128 stands for zero in the data rows.
Here are some points, one per row:
[108 127 136 121  52  75  47 131 101 142 101 150 120  59  52 217 105 212
 133 177 219 156 170 146 208  96 158 173 150  84  96 131 130 135 108 160
  62 159 135 146 138 158 137 141 107 148 176  54 175 138 220 105 108 136
 106 174 184 132]
[ 80 165 118 130 105 196  97 151 144 145 140 196  89 173  56 185 119 138
 137 145  71 141 207 177 107  81 173 132 102  94 138 204 137 131 186 145
  64  75 164 112  85 213 117  95 145 165 204  86 209 102 151  81 106 173
 120 180 112 176]
[136 100  86 120 101 101 168 133 125  97 168 133 161 133 133 113  88  82
 148 155 117 149 132 186 182 173  44 117 177  88 107  64 141 132 161 171
 103  39 174 126 100  85 114 138 195  99 144 113 155 113 158 107 112  69
 132 243  45  96]
[121 184 143  90  66 228 108 169  72 144 129  97 118 171  94 170 164 146
 140  92 105 183 139  78 156 107  88 152 100 178 104 133  87  75 109  70
  64  97  59 120  97 113 151  46 104 162 151  96 179 155 121  73 126 101
  73 169 110  41]
[143 143 150 117  50 178  73 149 176   8  81 134  54 158 124 131  87 170
  90 130 148 147 214 153  58  83  97 151 145 156 146  77 128  98 104 120
  97 122  79 101 128 103 104 149 136  82 129 142 106 173 130 151  52 147
 148 178  79 125]
[127 199 149  70 129  79 113 209 188 114  96 118 131  99  66 126 171 161
 152 163  68  88 145 155  79  32  88 141 120 106  65 153 137 125 160 115
 103 110 167 133  70 143 159   0 221  86 147  97 142 156 176 120 130 194
  93 149 165 111]
[ 94 131 148  99 109 151 124 162  74 160  78 159 152 169  34 134  96 152
  80 155 112  88 173  50 142  59  91 143 106  50 154  79 119 161 206 120
 115 115 176 127 123 112 180 137 157  19 131  94 176 255 134  51  65  90
 140 195 149 162]
[134  78 178  52 124 154 103 160 139 101 102 126 157 100 132  74 131 169
 139 138 111 102  74 162 167 130 183 184 152 108 125 132 123 142 172  68
 106 159 131  60 108 160 134 100 146 193 151  69 211 191 138 178 106 106
  34 124  97 193]
[ 87 126 167 158 151 114  90 149 110 198 123 151  57  49  69  95  82 133
 140  83 125  84 177 106 126 102 110 104 119 155 192  93 176 136 100 116
 145 126 100  70  44 151 152 112 127 171  96 136  84 155 174  27 109 156
  28 177  37 148]
[ 52 154 143  70 186 137 130  78 171 137 141 105 100 113  72 177 145  98
 104 192 149 108  72 146 106 132  90  99  94 169 162 111  93 135 120 176
 126 122 118 139  97 105 162 180 129  89 200 203 192 193 101  88 149 150
  99 126 149 155]
[ 89 131 165 136  72 108 119 224 130 132 182  89 126 136  61 123 151 122
 123 210 122 124 175 149 167 170 107 198 211  28  74 114 161 107 162  92
 104 161  92 132 153 176 167 122 166 137  98 227 134 173 116  23 141 156
 111 111  81 164]
[ 88 195 193 139 143 104  68 139 181 128 132 148 197 129  95 112 161 107
 129 136 152 150 189  63 158  78 157 132 136 152 101 199 110 111 132 123
 139 102 168 109  45 136 213 184 164 158  72  87 152 100  74 100  76 136
 105 142  85 107]
[169 160 114 103 105 113  85 114 115 158 169 144 177 107 121  91 135 130
 112 136 131 183 166 180  83  93 162 168  83 141 144  61 108 188 141 114
  59  42 126 147 140 133 175 166 151 180 128 111 123 200 112  84 104  74
 209 178 175 176]
[153 200 124  84 116 103 106 102 141 104 118 121  98 136 102  45  68 144
 144 133 182  93 215 115  75 135  72 190 122  36 170 119  54  79 105 148
 155  33 132 119 103 113 166 170 135 146 118  55 192 149 153  91 129 161
  42 138 127 107]
[ 97 123 189 103 134 159 107 123  84  69 136 158 138 133  38 127 130 128
 165 203  62 114 171 150 130  69 103 205 164  94 184 145  85 115 182 131
  55 143 111 168  76 109  97 129 133 163 124 106  69 146  94  67 103 201
  89 220 136 102]
[151 129 189  91 122 138 139 176 140 131 137 132 176  58 117 132 132 125
  76 124 196 139 255 171 105 132  26 171 126 114 159 144 129 142 177  86
  94 188 201 111 159 192 149   0 125 163 189 159 144 129  82  55  72 145
  81 148  82 124]
[150 142 134 124 111  89  96 121 115 179  68  83 113 179 142 105 132  91
 110 121 150 139 161 132 126  50 109 146 154  87  81 159  48 189 169 166
  61 151  83 127  52 177 153 112 108 142 135  92 125 119 138 114 184 176
 125 153  38 161]
[ 84 121  95  60 111 124 177 163 129  32 152  56  99  67 100 126  94  75
 145 156 161 154 166 117 140 109 135 130  87  99 180 145 201  80 195 119
  92 133  74  88  50 123 254 146  90 101 133  44 158 166 139  76  92 174
 200 150 109 149]
[139  75  68  52 134 121  92 196 147  92 144  93 115 183  88 131 143 231
 179 134 116 106 210  77 164  87  69 169 128 180 121 186 139 164 119 187
  96 132 190 135  96 115 142  97 116 134 131 146 113 130 125 100 160 106
 103 128  84 179]
[126 140 163 116 120 170  78 116 155 113 150 178 133  78 117 176  91  87
 243 167 136 100 169  61 162  28  28 204 134  80 130 154 114 184 112 113
  80 116 111 173  65 192 214 136 132 120 190 132 199 192  89 103 136  57
 110 177  99 122]
[101 103 112 173  63 104 104 119 105 140 138 177 109 128  59  85 225  78
 133 177 179 139 150 138  78 143  51 201  78 170 167 166 137 126 152 170
 128  92 144 107 127 168 119  66  89  62  87  58 183 217 161 171 141 126
 158 159  82 111]
[117 117 121  78 151 156 102 188  84  82  96 188  73  69  92  78 158 133
  53 179 155  85 130 144  98  53 132 143 129  97  63 110 175  85 125 140
 154  73 154 202 108 212 169 133 117 133 195  90 116 140 107  78  72  84
  63 118  88 103]
[ 83 213 217  92  58  81 118 184  93  45 102 163  76 142 112 139 142 175
  94 142  96 153 154 154 187  86 108 147  63 101 135 135 107 233 147 215
 106 152 110 108  87 181 212 127 197 128 153 123 183 163  70 131 174  75
  60 165 145  88]
[162 162 122 116 123  88  56 145  49  77 135 136  95 140  88 122  34 126
 151 147  95 126 131 139  70 127  96 231 116 206 133 205 129 137 161 103
 141 149 134 165  59 157 209 108 145 129 101 176 200 119 168 105 122 123
  65 177 139 144]
[ 88 110  84 136 186 132  34 183 160  74 121 149 122 175  47 112  86  66
 119 100 144 157 166 116 199  61 125 125 158 131 183 134 126 148 180 121
 100 154 119 163 141 103 136  52 173 197 158  98 158 158 127 132 135 116
  53  98 187  93]
[ 78 108 118  92 105 145 130 159 168 139  75 223 107 125 121 181 166 127
 147 134  86 107 226 143 107 122  71 227 173  95 133 143  50 156 164 134
 142 145 112 174 119  50 206 107 157 183 137  70 124 114 112 150  98 112
 137 113 139 148]
[155 156 135 133 149 141 156 125 157 177 164  59 131 119  47 159 114 132
 153 105  89 192 161 152  77  65 147 175 106  53 143 104 146 192 155 153
 101 129  94 204  88 111 147 136  96  92  98  99 146 116 125 170  62 122
  24 133  98 119]
[ 52 171 198 185 121 148 110 150 131 123  76  70  55  71 150  81  85  72
 132 212 115  84 182  43 109  77 104  92 106 107 138 134 148  61 158  62
  67  90 182 150 126 133 100 148  77 123 127 118 168  64 167  94 148  81
  93 141 137 186]
[135  72 190  83 107 103  84 137 147 136 145  46 137 207  39 218 157 121
 107 182 155 110 173 106  86  85 102 186 115  92 165 113 118 103 131 163
 154 140 109  60  75 191 157  81 187 236 175 115 156 145 161 117 106  30
 115 190 132 135]
[ 47 124  86 147 112 148  83  82  90  61 102  76 209  97  45 167  65 137
 163 108  53 118 171 131 108 120  67 163 118  81  93  98 159 168  63 134
 165 102 145  77 109 169 124  75 112 152 105 109 138 116  96 118 165 153
 125  93 126 124]
[ 86 166 157  78 166 124  99 108 115 110 152  95 100  68 146 106 115 150
  91 177  55  73 174  73 138  93 141 186 182 153 130 115 109 205  88 192
 141 173  96 151  87 137 125 100 160 112 170  95 229 142 208  51   9 138
 144 178 149  83]
[106 192  87 112 133 106  81 151 173 113 128 131 106 101  97 149 133 155
  91 149 103 109 116  72 163 160 131 165 139  95 196  95  64  97 169 174
  99  92 142 148  74 246 160  97  86 103 131 152  86 144 120 141  97  93
 127 236 180 125]
[138 173 162 141 190 107 117 194 134 173  36 108 105 150  70 127  99 135
 201 136 123 108 209 198 160  91 131 172 199 122 201 103 168 131 108 152
 145 101 124 128  63 105 157 101 157 151 198 107 203 178  66 156  95 131
 153 167  94  99]
[109 156 104 132  62  95 196 227 154 201 192 122 184 121 141  95  91 146
 122 180 128  64 158 105 145  97 135 177 104 151 132 149 187 114  87 107
 115 163  98 144 124 186 142 122 106 176 186  71  99 171  96 113 138 164
  93 177 148 133]
[ 88 142  57 171 166 145 166  63 169 120  69  99  89 123 100  46 136 136
 132 158 133 114 210 133 190 116  59  94 128 131 125 143 148  85 130  98
  48 162 176 172 144 186 178 127 194 196 118 156 128 183 154 125  49  84
  75 236 118 103]
[ 68 112 139  71 119 162  84 125 136 161  97 167  96 199 137 131 109 143
 205 194 175 126 169  73 112 154 141  71 107  89 133  82 105 125 194 142
 127 101  97 165  78 156 190  47 116 110  90  99 174 155 117  92  84 110
 109 164 166 103]
[202 151 184 123 185 121 204 111 137  86 100 133  78 109  64 186  73 129
 120 170 162 125 171  74 154 139 109 166 134 169 104 142 124 168 181 134
 114  59 147 104 105 200 111  90 170 151 139 121 142 152 126 108 155 171
 106  87 123 102]
[ 56 163 203 129 187 115 114 125 138 138 158 142 113 149  96  95  63 180
 119 166  93 145 115 166  87 109  65 172 128  87 115 181 123  61 125 136
  33 142 197  74  97 140 159 105  85 142 139  13  94 162 138 139 134  58
 149 135  77 122]
[ 81  54 170  84 126  93 126  72 191 119 111 163 139 135 148 106 131 134
  55  95  80 125 202 100 120  86 140 186 145 109 199 110 127  44 130 133
  54  66 126 164  93 132 194 131 158  36 106 168 147 144 128  67 216 107
  95 132 170 102]
[ 70 165  73  81 105 156  65 147 136 130 140  65 108 139 137 180  82 113
  91 203 174  67 185 167 115  95 161 197 106 105 164 121 129 143 170 148
  82  90 187 176  89 176 164 139 174 145 121 139 113 225 149 119 127  96
  91 121  45  70]
[101 194 147  13  88 116 148  97 114 160  86 161  93 116  72 141 103  95
 194 152  78 155 123 110 173  83 165 151 151 117 207 107 147 117 107 104
 157  97 169 141 176 180 180  79 100 209 154 126 109 139 176  74 117 103
  89 118  60 149]
[193  86 117 113  64 133  81 149 119 155 108  95  91 137  73 128 100  69
 190 147  85 118 144 118  89 121 167 183 109 100 148 122  87 150 138 150
 106 180 225  89  87 103 168 139 143 131 185  98 139 125  81 129 159 156
 137 152 149  92]
[ 90 136 160  45  67 114 122 218 165 136  50 176 190  93   5  95  45 114
 115 196 106 127 173  92 143 120  94 151  94 124 139 126  75 116  78 132
  34  89  79 145  76 216 116 174 152 145 121  99 165 121 192 142  67 142
 111 114  93 159]
[109 132 108  82 161 131 119 165 124 112  96 110 163 120 171 201 165 100
 136 159 132  79 116 139  84  72  65 156 153  77 172 222 173 114 120 187
  87  97  90  39 180 159 150 155 165 139  80 144 143 146 127  68  87 129
 100 152 129  88]
[141  97 117 132 109  75 131 133 135 108 137 154 131 102  46 136  84 170
 100 187 127 137 173 114 108 148 162  83 117  45 130 229 108 184 111  99
 128 104  88 152  88 103 152  72 114 175 171 150 141 119 122  65 107  52
 133 152 100 109]
[103 137 143 106 105 186 173 119 182 109 105 144 186  95 140 102 129  82
 192 133 122 192 200 118 123 100 126 193 118 135 113 156 142  62 219 200
 181 135 151 108  43 147 110 174 114 112 168 142 141 187 188  52 121  82
 103 129 143  91]
[142 161 126  51 196  79 115 128  75 177 122 180  75  72 120 166 123  73
 102 248  88 138 237 164 185  72 150 122 104  53 112 129 121  63  29 108
 124 134 133 106  69 131 128  81  80 112  75 138 174 199 135 151 102 106
  75 143 112 129]
Along one direction, these points spread out more than along any other. Take the direction at right angles to it along which they spread out most. Then take the direction at right angles to both along which they spread out most. Go by this last direction. Where along it does each point below lie, from 0 to 99? 50 is the average, and the first point above lies past it. One standard deviation of the points above along it is 16.
[109 156 104 132  62  95 196 227 154 201 192 122 184 121 141  95  91 146
 122 180 128  64 158 105 145  97 135 177 104 151 132 149 187 114  87 107
 115 163  98 144 124 186 142 122 106 176 186  71  99 171  96 113 138 164
  93 177 148 133] 37
[ 52 154 143  70 186 137 130  78 171 137 141 105 100 113  72 177 145  98
 104 192 149 108  72 146 106 132  90  99  94 169 162 111  93 135 120 176
 126 122 118 139  97 105 162 180 129  89 200 203 192 193 101  88 149 150
  99 126 149 155] 61
[ 87 126 167 158 151 114  90 149 110 198 123 151  57  49  69  95  82 133
 140  83 125  84 177 106 126 102 110 104 119 155 192  93 176 136 100 116
 145 126 100  70  44 151 152 112 127 171  96 136  84 155 174  27 109 156
  28 177  37 148] 47
[ 47 124  86 147 112 148  83  82  90  61 102  76 209  97  45 167  65 137
 163 108  53 118 171 131 108 120  67 163 118  81  93  98 159 168  63 134
 165 102 145  77 109 169 124  75 112 152 105 109 138 116  96 118 165 153
 125  93 126 124] 32
[ 88 195 193 139 143 104  68 139 181 128 132 148 197 129  95 112 161 107
 129 136 152 150 189  63 158  78 157 132 136 152 101 199 110 111 132 123
 139 102 168 109  45 136 213 184 164 158  72  87 152 100  74 100  76 136
 105 142  85 107] 52
[ 88 110  84 136 186 132  34 183 160  74 121 149 122 175  47 112  86  66
 119 100 144 157 166 116 199  61 125 125 158 131 183 134 126 148 180 121
 100 154 119 163 141 103 136  52 173 197 158  98 158 158 127 132 135 116
  53  98 187  93] 53
[109 132 108  82 161 131 119 165 124 112  96 110 163 120 171 201 165 100
 136 159 132  79 116 139  84  72  65 156 153  77 172 222 173 114 120 187
  87  97  90  39 180 159 150 155 165 139  80 144 143 146 127  68  87 129
 100 152 129  88] 29
[ 94 131 148  99 109 151 124 162  74 160  78 159 152 169  34 134  96 152
  80 155 112  88 173  50 142  59  91 143 106  50 154  79 119 161 206 120
 115 115 176 127 123 112 180 137 157  19 131  94 176 255 134  51  65  90
 140 195 149 162] 73
[139  75  68  52 134 121  92 196 147  92 144  93 115 183  88 131 143 231
 179 134 116 106 210  77 164  87  69 169 128 180 121 186 139 164 119 187
  96 132 190 135  96 115 142  97 116 134 131 146 113 130 125 100 160 106
 103 128  84 179] 29
[ 80 165 118 130 105 196  97 151 144 145 140 196  89 173  56 185 119 138
 137 145  71 141 207 177 107  81 173 132 102  94 138 204 137 131 186 145
  64  75 164 112  85 213 117  95 145 165 204  86 209 102 151  81 106 173
 120 180 112 176] 59
[106 192  87 112 133 106  81 151 173 113 128 131 106 101  97 149 133 155
  91 149 103 109 116  72 163 160 131 165 139  95 196  95  64  97 169 174
  99  92 142 148  74 246 160  97  86 103 131 152  86 144 120 141  97  93
 127 236 180 125] 67
[150 142 134 124 111  89  96 121 115 179  68  83 113 179 142 105 132  91
 110 121 150 139 161 132 126  50 109 146 154  87  81 159  48 189 169 166
  61 151  83 127  52 177 153 112 108 142 135  92 125 119 138 114 184 176
 125 153  38 161] 43
[ 81  54 170  84 126  93 126  72 191 119 111 163 139 135 148 106 131 134
  55  95  80 125 202 100 120  86 140 186 145 109 199 110 127  44 130 133
  54  66 126 164  93 132 194 131 158  36 106 168 147 144 128  67 216 107
  95 132 170 102] 49
[ 52 171 198 185 121 148 110 150 131 123  76  70  55  71 150  81  85  72
 132 212 115  84 182  43 109  77 104  92 106 107 138 134 148  61 158  62
  67  90 182 150 126 133 100 148  77 123 127 118 168  64 167  94 148  81
  93 141 137 186] 52
